In the data rows, 128 means zero.
A hidden rule labels the rows of this table. It goes by one to three of the table's principal directions, not those with the most spread.
[178 185  66 106 118 170 187  93  50 135 164  83 119 137 175 149 173 158
 151  81 176 102 121  60 136 122 113 127 140 132 120 149  97 158 150  85
 117 149 114 112 145 145 138  83 105  50 158 142] HB
[112 102 103 169 155 119  98 152 131 157 144 103 120 114  98 119 109 146
  82 189  83 123 149 124 119 163 126 126 110 151  92 163 197 132 122 167
 127  94 109 149 184  98 122 131 166 150 103 166] NG
[115 106 133 176 102 112 113 149 123  90 122 105 109 126  95 150 164 137
  92 130 147 139 163 143  85 127 122 121  87 150 160 122 126 116 135 103
 116  90 155 143 111 154  96 135 167 145 111 105] HB
[ 68  73 205  84 134  60  28 124 127  87 130 124  73 124 128 131 117 132
 129 142 159 126 145 126  65 201  68 184  90 160 175  43 134  88 105  75
 157  97 164 170 158 194 125 130 168 147 112 106] TR
[123 160 121 113 114 114  97 127 141  79 143 104  94 165 108 153  88 179
  99 139 143 124 114  82 109 103  95 150  94 151 148  84 133 149 106  79
 131 131 122 121 137 149 111 143 133 167 118 149] NG
[ 38  97 151  46 213 125  92 145 148 209  83 134 118 135 137 113 144 121
 113  79  95 126  82 156 187 189 153  90 153  67  96 108  77 131 166 133
 142 142  98 151 125  95 136  96 179 141 137 105] BC
[ 87 138 107 125 166  80  62 137 162 112 109 106  94 141  85 115  92 171
  83 189 130 134 130 130 139 134 108 153  94 150 138  78 163 142 102 134
 156 129 138 141 168 124 121 143 194 204  96 145] BC
[127 124 122 114 143  98 101 155 134 213 122 120 147 112  99 114 115  88
 101 124 126 116 115 127 145 148 105 127 183 134  84 141 117 142 155 165
 141 140  92 137 177  91 120 118 155 129 122 134] NG
[137 183 175 136  92 162 186 132 133 114 106 124 111  71 137 162 113 125
 110 131  92 121  86 160 115  79 160 113 140 112 150 184 104 122 161  83
 170 182  66 101 147 101 162 118 127 112 158 123] NG
[132 159 134 162 120 143 157 136 141  91 109 108 113 112 130 116 143 133
 122 174 141 126 133 144 120 116 154 131 128 116 146 160 138 139 116 139
 138 126 108 113 106 111 135 128 138 134 138 127] TR
[ 78 132 219  87  76 136 102 134 170  55 100 135  74 122 130 160 132 130
  87 130 132 150 135 159  57 102 116 139  88 106 241 111 102 117 129  67
 150 171 132 106  75 178 151 172 161 200 140 103] CG
[ 55  59 188  75 128 168 179 116 140  39 144 136 102  75 175 112 146 132
 105 120  78 147 153  98  75 134 150 145 141  89 179 143 105  86 115  41
 146 104 110 123  22 177 189 162 124 102 135  60] GS
[122 135 173 133  79  92  53 140 146  81 130 128 105 163 105 149 114 138
 123 134 163 130 146 155  92 121 105 133  60 136 171  86 131 117 114 120
 119 126 173 137 116 174  67 151 127 189 125 140] SG
[171 152 102 166 116 195 195 127 115 142 139 137 158 136 149 107 143 141
 142 120  93 133 139 134 149 107 186  72 124  83  94 219 146 144 129 165
  92 132 112 107  95 100 136 129  79 106 158 170] HB
[ 61 101 135  87 179 101 145 128 109 181  90 116 110  51 139 135 157 111
 112 107  95 129 104 136 172 161 127 160 172 128 153  95  79  98 169  75
 173 150 120 150 150 113 189 101 188 104 103  67] BC
[193 173 133 207  77 122 188 123  94  91 123 139 149  91 140 125 157 110
 163 141 159 142 136 160 139  85 160 156 125 136 174 147 118 112 116 123
 111 134 144 112  91 136 128 127  73 103 118 115] SG
[ 92  98 106 105 205 163 151  96 130 153 112 108 143 134 168 157 145 119
 138 103  97 107 118 134 148 157 133  89 141 117  93 127 113 123 151 136
 134 126 120 137 120  92 139 102 172  95 129  93] NG
[ 42  97 181 134 136  45   8 160 148  67 103 111  31 127  79 127 121 185
  93 188 158 164 135 146  90 173  84 186  44 158 206  32 180  95  95  82
 144  74 177 178 158 177 100 147 214 205  96 120] NG
[151  92  73 169 163 183 205 118 129 144 155 142 182 128 135 112 127 123
 148 135  70 117 136 107 157 125 179 103 163 115  62 189 157 138 114 183
 115  87 112 118 102  77 132 132  85  86 119 132] GS
[ 78 112 190 121 109  51  21 141 170  65  93 114  62 117  93  93 110 161
  93 175 171 157 170 163  85 145  85 145  73 139 199  84 129 106  89 107
 145 108 182 151 109 190 112 176 203 224 113 119] HB
[196 159 123 191  88 106 141 141 195  77 131 182 155 122  76 164  59 106
 130 195 129 122  78 185 125  26 167 141 139 180 130 143 177 146  95 202
 141 151 103  76 141 105  68 175  78 187 100 134] NG
[117  92 100 165 164 113 154 125 183  93 121 140 160 124 103 167 100 104
 133 158 113 106 106 142 146  92 147 146 158 169 113  93 135 122 117 157
 152  93 124 114 102  84  87 143 134 139  87  71] GS
[142 160 129 123 107 163 139 131 106 140 132 109 119 163 136 121 153 145
 131  99 149 123 142 104 112 142 125 106 115  96 126 153 118 150 141 113
 116 130 121 123 130 127 131 111 121 112 168 165] TR
[120 143 170  81 110 124 136 138 116 147 109 155 118 117 129 136 129 129
 140  64 131 127  82 131 134 118 131 116 142 104 135 122  75 108 161  73
 147 155 104 125 130 143 124 125 113 116 166 126] HB
[ 91 178 121  77 152 104 106 110 147  87  86  89  85 127 134 118 133 169
 114 132 171 128 107 134 166 104 116 121 117 108 164  91  69 145 111 107
 146 166 142 119  78 152 113 147 177 183 126  98] HB
[111 100 175  98 171  95 152  94 146 119  84 164 133  88 157 134 117 100
 192  99 136 135  80 152 145 122 120 166 184 127 162  69  88  82 128  83
 179 138 135 137 102 120 158 131 157  84 128  49] NG
[163 132 180 213  58  89 110 175 130  81 125 156 131 122  72 196 129  92
 118 152 158 121  91 178  69  93 128 160  99 191 167 113 136 104 139 127
 129 100 101 122 147 136  46 136  94 153 106 114] NG
[203 142   0 169 166 136 155 137  57 216 193  99 184 165 117  58 140 149
 139 136 134 115 147  42 191 166 139 131 168 134   5 173 172 184 114 197
  83  85 106 148 182  88 120  79  79  54 111 196] HB
[114 164 150 122 109 134 120 152 102 188  87 113 114 119 129 111 191 110
 116  83 162 153 134 164 154 144 131  97 128  77 156 148  76 137 172 131
 107 153 135 136 116 123 135 101 155 133 154 125] NG
[100  92 170 126 107 111 113 164 130 180 122 140 137  82 100 176 129  79
  82 106  90 109 112 151 108 139 121 136 153 148 145 145  86 108 187 110
 158 133  85 130 159 109 123 121 142 143 111 104] GS
[158 126 151 130  79 158 134 133 142 138 128 162 146 143 143 182 138  91
 145 101 122 121 122 172 103  97 131  84 108 132 144 161 140 113 154 163
  90 161 140 101 110 140  93 156  94 148 154 145] NG
[138 153 143 188  82  95 107 152 111 126  98 114 102  96  96 154 159 125
 121 150 166 134 138 169 117 119 109 143  96 158 186 128 124 108 149 127
 134 118 154 135 153 132 100 129 158 159 123 127] GS
[128 135 106  94 141 114 115  96  53 187 136  92 136 149 167 135 181 114
 163  63 160 124 151  93 163 186  79 152 121 126 140  63  81 127 137 100
  94 155 196 162 136 159 150  91 124  86 106 121] GS
[113 106 191  16 149 179 169  62 157  84 142 171 133 150 214 158  87 119
 175  63  99 100 105  99  83 125 124 121 152  97 144 110 105 104 124  54
 160 178 105  89  86 157 180 150  92  94 183 118] TR
[101  96 145 174 161  80 116 127 149 108 102 126 107  91 106 129 115 142
 132 172 114 141 132 152 127 139 123 171 118 150 170  95 171  92 102 117
 156  97 159 149 131 116 124 158 188 151  93 105] NG
[122  95  48 112 170 157 131  95 103 187 162  85 146 166 159 128 146 121
 135 126 107 122 189  62 144 184  82 133 134 149  89 100 174 152 116 158
  81 124 190 149 159 118 183 110 145  93  99 148] CG
[120 127  80 146 137 118 135 122 141 130 117  99 110  86 108 140 113 149
 104 174 112 108 149 119 136 117 109 128 133 177 125 145 145 127 131 137
 157 121 141 120 172 112 145 142 176 154 115 133] GS
[ 61  55 171  29 167 110  71 129 138 219 124 138 139 116 156 114 132  57
 120  83  96 126 146 139 122 206  93 120 170 110  92  91 114 102 168 129
 137 160 141 165 167 135 180 100 170  98 133  99] BC
[109 118  77  39 163 138 120  85 162 120 157 128 127 147 156 146  71 142
 125 130 101 105 125  82 145 108  96 124 140 157  93  87 155 138 110 130
 130 170 145 105 147 146 149 155 124 147 124 138] GS
[ 69 123 172 127 136 118  65 151 167  97  99 117  87 118 117 150 115 134
  88 179 110 138 112 187 111 134 133 112  81 132 145 117 142 119 137 137
 140 128 111 142 145 123 120 117 177 180 119 110] GS
[104 133 142 122 133  97 115 114 156  93 103 131 108  80 121 134  99 140
 108 161 110 131 122 164 146  99 129 131 116 150 163 118 111 112 109 126
 151 151 144 116 117 145 134 165 147 190 100 106] NG
[116 131  70 109 196 208 198 109 136 126 134 113 158 160 160  50 137 179
 119 122  74 133 137  87 189 134 205  65 151  39  62 206  98 182  95 161
 106 115  89 111  31  91 165 129 101 119 135 142] BC
[158 150 134 110  99 133 152 122 111 121 144 142 125 122 143 114 128 129
 145 109 149 128 121 107 125 118 133 138 148 127 132 137 111 137 123 106
 123 141 118 110 129 151 151 120  82 103 145 140] HB
[ 91  84 181  95 111 126 106 130 132 107 110 151 115 111 133 143 160  87
 131 110 135 144 130 170  87 141 118 121 119 132 151 101 108  96 142 119
 133 134 152 143 121 171 138 126 140 122 132  76] NG
[181 237 114 214  79 116 112 186  91 168 116  82 145 129  48 134 126 134
  81 159 157 106  75 143 164  93 137 124 126 125 101 191  61 187 153 180
 150 130  41 128 173  60  44  93 104 166 112 162] HB
[107 133 120 123 117 131 103 139 123 159  99 114 101 130 130 164 167 122
 141 120 152 123 133 154 137 143 108 110 103 141 146 110 130 115 170 136
 122 131 166 139 165 123 120 102 168 132 151 128] TR
[158 130 140  86 108 155 176  88 145  71 149 160 140 127 172 162  96 119
 155 102 122 116 110 112  95  74 125 123 144 146 134 124 124 112 122  87
 131 165 117  89  99 162 147 154  83 101 152 113] NG
[170 197 108  86 108 124 153  91  86 150 114  96 131 123 167 191 163 106
 155  73 189  90  97 126 144  97  88 133 146 145 164 106  57 135 169  99
 140 214 135 103 133 147 110 115 137 108 145 109] BC
[117 131  75 100 158  82  89 115 118 149 114 105  89 104 128  74 132 171
 134 148 166 147 149 108 176 148  91 132 135 149 123 107 136 132 103 143
 114 118 181 145 148 159 148 138 173 148 118 136] NG
[130 126 209 115  79 135 166 116 182  12 141 189 134  94 134 143  64 109
 124 148  92 139 100 157  82  49 172 158 133 129 172 120 118 104  95  78
 167 158  95  86  75 161 150 169  57 144 123  87] SG
[174 106  76 195 147 144 170 101 104  86 163 106 158 140 147  80 149 130
 151 168 147 141 187  95 108 145 135 137 135 144  90 148 180 141  71 165
  89  72 155 139  96 134 144 124 109  69 104 122] NG
[169 214  86 137  96 138  99 125 143  92 125 124 101 166 117  95  91 196
 124 192 143 148 132 134 152  78 133 105  63 127 129 147 182 165  84 172
  98 172 150 105 148 147 129 155 106 203 143 213] GS
[122 122  87  40 181 203 201  83  76 186 136 139 142 129 216  82 175 140
 185  40 117 124 126  81 184 167 147  67 174  65  67 172  89 127 152 118
 101 136 123 121 101 134 189  93  89  38 195 138] GS
[145 135 137  51 128 185 173  66  85  86 161 141 160 191 179 152 145 129
 173  25 152 109 111  69 101 116 109 116 131  93 125  99  48 135 124  71
 134 152 125 111  66 175 117 128  63  77 160 104] NG
[174 130 121 130 101 117 126 112 144  79 150 157 136 170 124 177  99 131
 156 123 163 104 117 109  81  90  96 146 111 179 143  95 166 115 114 118
 126 129 139  98 133 159  74 169  99 145 143 152] HB
[192 184 181 209  30 144 172 162 116  99 131 162 161  96  90 173 124  78
 118 138 133 118  93 181  92  56 161 132 127 144 150 189 102 121 154 143
 145 141  65  92 137 108  77 130  43 135 139 132] TR
[177 217 103 186  89  81 115 154  56 181  99  78 129  82  92 147 175 110
 108 143 188 113 106 161 155 113 102 152 126 161 145 142  77 137 180 137
 154 170 105 144 203 111  92  82 159 124 115 129] BC
Which label does each new row get?
[209 175 122 242  75 200 190 132 124  68 159 140 135 150 129  70 115 183
 151 197 108 151 173 132 101 100 204  99  79  86 119 249 220 155  72 176
  95  87 119 103 109 104 141 141  56 118 165 220] >> TR
[138 119 111 205 101  92  52 147 170  92 172 132 119 136  57  97  46 159
  98 242 100 155 172 141 126 109 129 162  73 162 120 126 238 147  59 209
 123  81 173 145 182 116  96 161 114 204  71 176] >> TR
[ 78  89 129  58 175 141  99 135 117 178 160 111 135 148 142  33 124 130
  90 112  84 155 167  81 137 203 138 115 150  62  54 131 136 155 111 125
 111 128 115 169 133 137 198  96 133  90 124 142] >> BC
[ 60  69  98 125 196 129  99 116 245  89 105 129 121 151 107 135  70 150
  93 196  64 141 154 154 143 105 144 110 110 133 132  95 196 137  85 180
 135 119 171 119  88  93 136 188 208 219  84 106] >> BC
[138 186  80 222 138 116  95 160 125 156 109  60  92 128  79 133 137 172
  93 200 161 119 132 149 158 136 133 121  98 141 126 168 161 174 139 185
 137  86 111 138 196  55  83  87 197 163 117 165] >> TR
[122 105 166  88 146 137 128 107 162  62 100 182 111 123 159  72 121 151
 171 131 145 153 119 171 108 117 168  90 125  94 124 146 129 103 107 122
 149 120 127 121  89 166 154 136 133 114 181 108] >> HB
[ 81  77  32  45 235 159 130 102 177 130 147 132 128 184 138 131  87 183
 109 132  82 105 106  59 156 135 135 108 150 142  60  97 163 164 119 131
 144 118 102 113 143 106 156 129 169 136 122 134] >> HB
[117  75 169 105 121 149 133 100 159  53 150 157 130 154 136 189  92 131
 136 118 102 101 126 107  41 115 109 144 108 156 158 104 141  99 121  76
 170 114 120 111 114 152 119 166 125 134 138 113] >> GS
[134 142  32 162 196 122 172 108  76 217  99  88 140 101 140 109 176 148
 156 117 124 136 134 108 227 156 123 134 158 132 112 121 121 135 142 144
 114 123 169 154 152  77 170  95 178  85  99 122] >> NG
[152 131 134 141  93  80  68 143 163  67 139 158 107 138  69 169  70 146
 130 187 160  99  86 142  90  87 106 160 101 203 139 104 161 125 104 159
 169 109 116 110 181 150  42 167 112 197 118 146] >> GS
[ 86 162  82 114 175 122  83 153 143 161 104  60  97 156  80 104 122 174
  50 172 120 128 124 103 145 149 116 121 120 115 100 125 128 190 130 139
 155 148  92 148 178  88 146 106 225 174 106 149] >> NG
[ 84 118 108 178 133  85  49 174 108 171 130  91 102 134  80  41 142 164
  99 176 118 190 185 127 185 184 126 146  77  94 118 103 175 137  94 167
  78  74 199 200 139 122 132 113 156 159  80 155] >> GS
[201 140 100 252  94 115 125 144  83 114 175 120 150 120  95  63 124 136
 146 222 140 142 181 124 114 150 142 161  99 154  88 183 225 135  68 212
 101  60 147 153 176 118 104 123  71 107 104 190] >> TR
[137 137 146 147  85 130 126 151  91 131 141 129 125 112 108  83 157 117
 117 137 144 149 153 124 113 148 135 143 126 115 129 152 119 135 121 136
 121 111 128 141 139 148 144 111  91 115 129 139] >> TR
[ 94 115 136  90 126 111  95 111 185  46 114 137  93 141 116 183 100 151
 110 148 148 111 118 135  88  86  96 138  96 170 187  79 129 114 118 104
 161 136 144  98 105 165  91 184 167 208 126 105] >> GS
[118 143  58  80 169 140 172 105  94 155 122  96 109 108 163 128 171 159
 117 103 136 118 125  83 168 135 122 128 154 134 135 128 102 144 146  93
 123 159 127 114 124 142 175 118 161 108 128 122] >> HB
[196 139  66 134 144 144 182 124  83 195 172 130 196 147 162  97 151  86
 160  87 142 120 122  93 178 137 154 118 194 117  44 155 121 161 130 174
  68 133 105 123 115 109 127  86  51  40 120 135] >> NG
[179 146 107 200 115 164 198 127 123  51 163 118 181 155 108 118 114 132
 104 159 112 115 136  92  91  88 168 140 133 130  96 167 124 159  90 125
 135 101  68 107  77 109 112 136  69 107 103 126] >> BC
[158 123 117  82 153 124 126  90 152 185 121 167 160 170 154 191  93  94
 191  59 147  98  87 123 145 111  81 117 167 156 115  79 123 118 156 138
 129 159 144 104 156 104 104 136 124 116 155 133] >> NG
[103  80 200 117  89 115 101 153 184 115 143 173 151 103 100 212  68  58
  78 139  62 104 103 169  65  95 121 146 133 175 146 117 134  95 161 118
 166 155  81 108 156 122 107 157 110 173 102 102] >> BC
[ 78  89 103  23 199 134 122  76 162 133 118 143 116 150 181 121 101 160
 151  87 103 126 133  96 157 142 104 105 136 117 119  76 131 110 118  94
 126 155 171 122 102 155 175 157 163 138 146 124] >> HB
[130  99 150 106 101 131 114 121 122  64 171 147 128 147 133 115 116 131
 125 131 137 127 147  95  76 133 114 142 111 140 127 121 133 121  92 116
 114 101 127 122  96 187 111 156  71 135 126 132] >> GS
